In the rows, 128 means zero.
One turn moves every row onto another: examples first, then more rows asked
lol: [108 124 161 121 135 114 129 136 130 105 127 149  91 166 146 121 148 111
 106 171 127 138 116 100 126 115 124 136 113]
zopif: [110 118 139 125 105 130 130 114 104 114 140 117 116 131 105 152 151 139
 108 136 109 124 126 126 170 110  99 155 123]
til: [104 138 150 115 139 112 139 124 140  97 123 148 104 168 137 123 153 112
 105 184 122 149 109 105 136 120 130 121 127]
Tevu: [128 118 133 118 132 120 151 154 126 104 132 151 111 144 119 155 133 117
 111 192 113 132 142 121 144 104 138 124 118]
Ziti: [114 127 158 137 137 119 125 137 127 118 124 145  84 155 138 135 159 101
 102 180 112 143 103 113 122 110 125 142 124]
gal: [114 128 128 126 121 137 152  99 123 100 129 122 116 124 109 140 160 138
 142 169 100 148 115 136 163 120 109 143 134]
nizon: [131 120 130 122 138 117 156 155 123  99 128 143 115 144 120 157 135 116
 111 188 120 133 141 118 145 101 135 118 118]
Padom: [115 128 127 134 115 126 134 117 110 108 127 101 123 125 102 157 158 148
 115 137 113 131 121 118 160 106  95 142 125]
pavo: [108 139 145 128 148 112 139 127 134  98 114 137 103 163 136 133 161 106
  99 185 119 155 100 111 133 114 125 117 130]
ture: [112 123 134 118 103 122 132 120 104 103 136 108 123 135 117 151 144 149
 109 138 111 121 124 118 164 110  86 140 115]
bafi: [125 128 136 121 119 118 131 141 109 112 139 109 122 140 121 153 147 129
  82 141 116 113 133 109 147  94  96 143 109]
davo: [107 125 128 114 119 132 152  98 122  89 129 127 119 134 119 131 150 146
 140 164 104 147 125 133 168 125 105 137 125]
Losof: [110 121 166 142 135 118 123 148 127 113 127 138  78 149 134 145 151  95
 107 169 120 131 112 109 131 104 115 140 124]
buf: [104 135 120 116 132 123 154 109 132  84 119 135 122 143 132 131 161 141
 133 184 112 149 111 123 150 126 126 118 133]
Rab: [105 121 169 130 129 115 124 147 129 103 130 142  82 158 143 135 141 104
 109 165 128 128 121 101 133 109 113 136 116]
Bino: [110 124 162 141 140 112 128 153 125 101 119 128  86 155 143 145 148 101
 106 165 130 132 112 103 128 103 106 127 118]
Zug: [101 130 123 116 125 127 148 106 132  93 124 145 113 142 127 131 160 135
 132 185 100 151 113 131 155 127 133 129 137]
Tudu: [114 130 122 124 125 131 154 104 119  87 121 112 122 130 119 142 156 145
 139 169 104 148 115 133 159 120  97 128 126]
buro: [120 123 141 118 114 122 128 135 110 117 147 120 117 140 116 148 146 125
  83 139 112 113 140 115 155  97 104 155 113]
Teb: [105 135 119 129 137 127 153 107 128  93 116 134 117 137 126 139 168 131
 129 185 106 155 107 131 151 123 130 125 140]
pazun: [128 128 138 130 121 125 130 138 109 122 143 112 118 134 112 156 154 122
  83 143 115 114 131 114 148  93 104 154 117]
Boka: [114 128 152 138 148 112 133 140 123 101 113 131  94 162 147 134 159 105
  99 173 127 145 107 106 123 108 112 124 116]
buvus: [110 124 130 117 103 124 128 119 113 102 133 110 122 133 112 149 147 155
 116 137 107 126 129 115 164 110  91 140 119]
val: [109 120 131 129 108 128 126 113 110 113 134 117 114 128 101 152 155 142
 112 136 103 131 130 126 170 109 100 152 129]
derik: [107 138 150 125 139 116 134 125 140 107 125 148  97 162 130 129 159 105
 102 190 108 153 101 113 135 117 133 128 136]
Tuvem: [118 126 134 133 113 128 134 119 103 112 133 102 123 127 105 160 156 141
 110 139 117 125 115 118 160 105  93 146 123]
Mita: [131 118 130 127 137 120 152 155 122 106 127 145 109 142 116 160 139 112
 108 191 113 136 139 124 145 100 136 123 121]

pavo -> derik
davo -> Tudu
Now these:
buro -> bafi
Rab -> Bino
nizon -> Mita
Tuvem -> zopif
buvus -> Padom
Boka -> Ziti
buf -> Teb

One turn moves every row onto another: examples first, then more rows asked
tipul: [136 117 135 132 129  99 119 118 129 114 127 138 135 134 159 121 126 127
 120 121 160 141 150 119 124 139 125 142 120 140 132 136 119 132 140 151
 111 144 126 134 122 138 123 111 128]
dumi: [112 115 113 129 124 125 131  92 141 118 141 115 120 131 129 135 139 136
 103 126 122 143 107 103 140 124 124 155 130 126 140 121 131 129 144 124
 152 142 129 123 116 137 122 144 115]
manov: [133 130 117 127 127 128 114 115 131 126 161 127 150 128 105 112 149 131
 141 145 118 138 102 144 135 117 156 150 136 124 147 123 128 141 110 120
 129 140 129 124 132  99 117 120 122]
guked: [119 151 131 134 118 133 133 111 128 123 108 133 139 141 146 140 109 124
 146 138 115 114 137 144 136 127 146 111 131 145 128 144 124 128 116 109
 109 149 130 106 125 116 140 131 130]
zibu: [128 135 133 134 109 153 113 119 124 123 120 119 143 151 116 134 149 134
 100 102 139 149 130 121 133 126 121 131 133 112 112 113 113 133 124 131
 128 120 130 119 134 126 107 147  96]
bir: [131 134 142 125 108 124 139 114 113 131 123 126 145 129 131 136 109 121
 139 133 135 114 146 125 138 124 128 117 123 131 120 151 100 129 119 124
 124 171 128 137 129 110 132 136 131]
Git: [138 149 130 132 149  98 122 126 137 124 123 132 151 138 133 119 110 133
 145 153 119 125 142 140 133 134 133 140 124 151 135 132 125 134 107 124
 114 138 137 129 126 130 137  97 126]
Zul: [140 138 137 124 149  94 131 124 128 116 136 128 145 132 120 129 106 131
 148 147 109 109 137 134 130 145 123 141 138 145 116 133 132 131 110 134
 133 154 134 138 135 132 143 126 126]
kima: [131 120 136 125 116 123 113 131 147 116 128 121 112 129 143 133 149 149
 108 116 139 154 113 120 115 136 131 125 135 110 118  94 115 110 118 150
 128 130 143 146 125 147 116 144 110]
libog: [118 127 123 109 119 129 120 141 140 121 138 132 115 129 137 127 158 146
 110 127 145 148 115 123 111 133 126 124 133 100 121  94 106 122 119 144
 134 119 132 134 131 146 107 143 116]
Kedul: [110 128 127 108 107 150 133 113 125 141 146 113 139 131 119 132 141 118
 136 141 135 141 132 124 137 135 147 135 142 126 142 125 118 117 147 126
 140 149 134 141 131  99 103 142 116]
voren: [130 122 127 111 132 134 122 129 131 133 150 134 146 133 108 118 140 117
 151 148 128 136 121 148 131 142 143 158 150 129 121 129 139 136 123 118
 142 134 136 133 129 102 105 137 142]
Kasi: [123 134 103 122 132 114 113 129 135 109 138 131 135 137 131 132 148 137
 118 121 142 146 107 123 116 125 114 166 130 113 120  91 126 130 120 137
 115 114 139 137 124 147 114 121 118]
Barob: [125 131 142 143 141 116 135 119 141 113 108 122 119 131 159 127 117 126
 126 125 127 120 138 124 124 162 141 106 132 139 132 125 137 113 141 155
 111 130 130 121 128 147 128 140 117]
kaz: [133 121 125 151 128 126 134 113 156 123 113 124 123 116 119 119 149 133
  98 137 112 137 106 107 147 127 132 123 132 118 132 125 117 122 113 124
 153 124 138 121 122 127 132 146 105]
gol: [135 126 134 143 156  96 118 129 129 108 118 129 139 129 121 136 110 121
 130 138 115 110 134 127 128 159 125 152 131 137 120 115 140 129 115 140
 118 128 118 126 139 139 143 128 117]
nipip: [132 126 140 119 125 125 124 145 133 115 134 127 112 133 116 139 149 156
 131 110 136 137 106 132 111 140 126 124 145 108 101 102 131 120 118 132
 144 105 125 124 140 134 117 148 119]
subi: [123 138 139 126 140 110 144 123 137 128 120 125 114 127 151 135 112 131
 143 140 118 114 126 139 129 149 148  98 140 143 130 131 132 119 125 148
 118 154 140 128 129 149 137 134 122]
Gur: [146 106 123 137 136 115 128 127 141 126 125 136 116 124 121 124 163 134
 129 126 118 139 116 111 143 116 132 162 126 127 123 143 126 126 113 116
 139 112 136 116 109 118 131 131 126]
kalok: [130  96 134 129 141 117 139 116 132 134 133 123 118 144 110 139 137 133
 129 134 129 127 116 107 136 133 134 164 131 133 135 114 137 125 127 105
 147 105 125 122 118 128 113 130 127]
dav: [129 154 139 142 125 126 135 110 139 132 104 126 128 136 152 139 116 132
 131 132 107 121 133 135 132 134 151 108 136 153 125 138 128 123 114 125
 104 159 143 124 129 129 138 126 111]
zuka: [118 140 135 117 131 138 144 140 143 138 126 136 123 118 122 109 156 123
 136 136 109 128 112 154 134 136 157 117 144 119 125 132 136 128 127 131
 132 128 134 121 127 106 112 141 131]
dag: [120 149 122 123 131 117 119 115 126 120 130 143 150 145 132 113 105 123
 143 171 122 125 143 149 136 129 132 132 129 142 141 129 113 136 111 118
 112 143 127 120 119 123 140 111 132]
dun: [123 126 135 129 112 140 122 121 127 152 128 135 132 160 122 118 139 137
 148 148 135 124 112 134 144 127 120 120 107 119 132 117 107 123 106 111
 117 144 132  99 147 113 140 141 133]
Mozil: [112 136 134 118 128 108 143 124 127 124 133 131 116 121 141 137 108 138
 159 149 119 105 114 147 125 138 145 107 135 129 135 131 125 128 123 132
 120 154 128 116 127 134 142 138 140]
Pebu: [149 140 141 143 142  94 109 134 143 108 107 142 134 128 130 123 124 135
 130 132 125 133 139 132 121 143 132 148 127 145 120 126 133 129 111 127
 120 128 121 123 127 125 152 107 122]
Kura: [131 129 135 116 116 141 127 126 129 141 140 136 123 153 118 124 140 129
 160 151 160 124 112 141 139 136 124 118 120 120 131 120 102 114 108 118
 141 145 129 102 142 128 147 148 132]
Goru: [136 131 129 129 122 120 117 125 127 106 127 131 142 148 115 134 135 135
 112  91 147 145 124 129 125 128 111 162 135 126  97 113 134 146 132 137
 137 128 138 128 127 127 119 131 114]
Duv: [116 152 133 127 124 144 139 119 138 132 131 120 135 128 106 132 149 120
 130 138 113 119 105 138 130 132 169 121 144 125 144 116 132 123 124 113
 135 135 122 123 140 102 121 136 110]
rabo: [135 124 135 139 118 149 112 115 133 121 113 114 137 152 135 134 144 130
 102 104 137 151 133 124 137 132 129 130 132 122 115 107 123 123 125 148
 118 117 144 126 122 140 106 147  97]
Kegep: [123 149 120 128 102 146 134 119 137 140 146 130 148 160 134 120 127 141
 126 141 136 109 115 144 139 121 124 125 114 111 123 123 116 137 117 123
 139 145 115 100 153 121 143 143 135]
par: [133 145 138 148 123 120 117 113 148 110  96 126 121 113 159 141 127 137
 122 115 116 132 128 112 122 148 142 115 129 137 124 130 127 107 124 133
 109 149 129 132 135 130 148 136 115]
Kogog: [111 129 120 115 112 140 127 128 131 139 150 123 130 119 129 104 160 131
 136 133 124 151 121 135 140 118 147 125 130 113 143 134 110 126 138 142
 127 154 141 131 125  97 111 133 121]
nupum: [125 151 135 103 118 143 140 121 121 131 153 127 121 160 119 134 140 139
 150 135 134 114 122 137 138 126 128 134 106 115 126 130 112 116 126 126
 138 142 111 104 134 130 151 142 138]
zozet: [110 147 138 103 121 145 130 122 126 146 129 130 125 150 125 126 140 146
 148 140 125 136 120 147 143 120 115 137  98 110 137 126 121 121 123 116
 124 142 114 101 130 131 141 126 144]
Sis: [127 126 124 119 131 101 133 124 127 135 132 130 137 128 160 126 115 128
 135 137 151 128 144 124 133 128 135 132 122 140 143 132 108 130 134 150
 111 162 145 141 122 140 119 108 136]
padeg: [122 122 110 122 118 134 130 117 153 121 139 139 111 143 148 117 149 135
 105 126 126 149 131 115 139 125 126 157 133 134 119 137 131 126 144 128
 147 126 141 118 105 127 120 135 129]
Gefer: [127 116 133 135 130 133 143 123 163 132 117 133 116 145 131 112 141 128
 101 147 125 129 129 111 137 145 133 127 142 132 123 114 127 120 130 120
 154 103 135 125 118 126 113 144 119]
damer: [119 137 101 118 128 127 103 135 132 115 143 130 137 138 132 129 156 142
 123 129 136 154 118 130 119 123 118 157 130 107 126  96 121 131 116 127
 115 103 137 114 123 141 116 122 117]
Pono: [128 137 127 137 140 128 117 133 134 122 115 113 133 138 128 143 150 131
 128 120 119 138 124 125 126 127 127 144 133 117 120 100 137 117 111 129
 109  82 130 120 128 137 120 126  94]
desir: [130 130 133 119 120 125 110 129 119 105 138 127 134 150 102 138 141 149
 124 101 136 145 120 130 121 132 110 153 139 121  99 110 128 139 129 127
 147 127 129 119 138 121 113 146 112]
rodan: [127 132 137 116 129 104 126 120 121 113 141 136 141 132 117 120 101 131
 149 157 114 112 133 147 132 139 120 128 135 130 118 138 117 138 114 129
 137 167 126 130 132 121 149 134 136]
lago: [131 138 122 136 128 144 114 127 126 122 110 120 136 141 127 139 156 134
 124 116 125 143 117 129 128 122 134 133 132 113 124 106 126 125 105 120
 112  89 127 105 131 134 116 129 105]
reg: [133 119 130 134 127 103 115 105 124 114 127 126 139 119 148 143 121 124
 119 124 139 129 137 103 127 142 116 158 120 129 125 129 114 125 124 143
 107 166 123 146 138 142 129 132 122]
bula: [139 130 153 125 130 112 124 143 138 113 121 123 113 132 117 137 147 155
 128 101 125 140 116 132 116 132 123 132 140 120 101 108 137 119 122 132
 142 105 129 132 134 126 129 135 102]
Zugez: [117 130 128 115 124 112 141 121 122 136 133 130 138 122 151 126 112 128
 144 157 145 118 138 132 131 123 133 111 117 123 153 127  97 127 125 136
 111 152 123 134 121 130 121 120 140]
rason: [137 135 130 128 119 111 130 111 121 133 130 122 146 129 140 143 111 121
 133 125 136 116 146 112 138 129 128 139 122 143 122 141 108 130 127 136
 116 179 143 150 134 126 129 125 125]
resi: [120 147 121 118 113 146 132 125 142 141 132 131 142 139 140 116 126 135
 138 152 153 130 110 153 138 129 113 125 119 107 132 122 119 129 121 120
 147 143 120 105 143 141 145 138 145]

kima -> bula
kaz -> Gur
desir -> zibu
Now these:
Mozil -> rodan
voren -> Kedul
zozet -> resi
par -> Pebu
Sis -> subi

One turn moves every row onto another: examples first, then more rows asked
Pav: [133 126 147 137 114 131 162 133 128 141 107 128 125 141 113 143 124 117
 144 113]
kov: [121 159 120 124 114 112 147 121 114 112 132 140 126 143 147 151 126 147
 130 135]
vozus: [135 147 166 114 134 134 160 103 130 134 117  99 141 130 119 145 132 123
 130 128]
vatam: [128 125 141 139 116 137 147 100 108 124 115  94 106 132 122 147 137 144
 115 164]
pibez: [134 134 168 133 130 135 155 147  97 129 147 126 127 151 123 143 118 157
 106 137]
pogef: [131 152 168 142 125 136 183 123 125 135 127 107 154 157 138 144 121 139
 121 131]
zad: [122 159 149 145 144 132 152 110 112 140 134  91 133 144 133 145 125 149
 142 137]
nivur: [127 135 157 140 108 135 161 138 100 130 149 138 140 143 146 137 117 132
 103 119]
Sot: [119 139 132 145 127 118 141 114  79 135 142 109 121 133 148 140 116 126
 126 124]
luri: [135 126 143 119 106 134 154 116 106 131 127 128 124 116 123 134 128 109
 135 113]
siler: [130 121 165 134 125 137 158 138 101 127 142 122 120 156 120 145 121 158
 104 152]
Dif: [124 115 143 140 114 133 155 129 135 142 103 128 119 151 111 149 126 119
 135 122]
sol: [125 151 124 102 115 108 154 115 110 106 128 133 128 140 138 153 129 134
 121 134]
Ruza: [135 130 152 162 130 114 142  91  93 126 105 111 112 136 137 143 124 133
 119 146]
velaf: [129 124 152 149 101 140 154 111 139 129  97 123 127 141 128 152 137 127
 101 143]
dafig: [131 151 124 121 103 113 169 116 111 104 123 140 135 144 147 148 127 139
 124 137]
velo: [112 125 135 152 115 137 156 133 120 136 126 106 119 166 129 157 126 147
 102 152]
kam: [139 139 152 153 137 106 145  98  83 127 109 105 120 133 139 141 120 125
 123 135]

vozus -> pogef
sol -> dafig
Now these:
vatam -> velaf
Pav -> pibez
siler -> Ruza
luri -> nivur

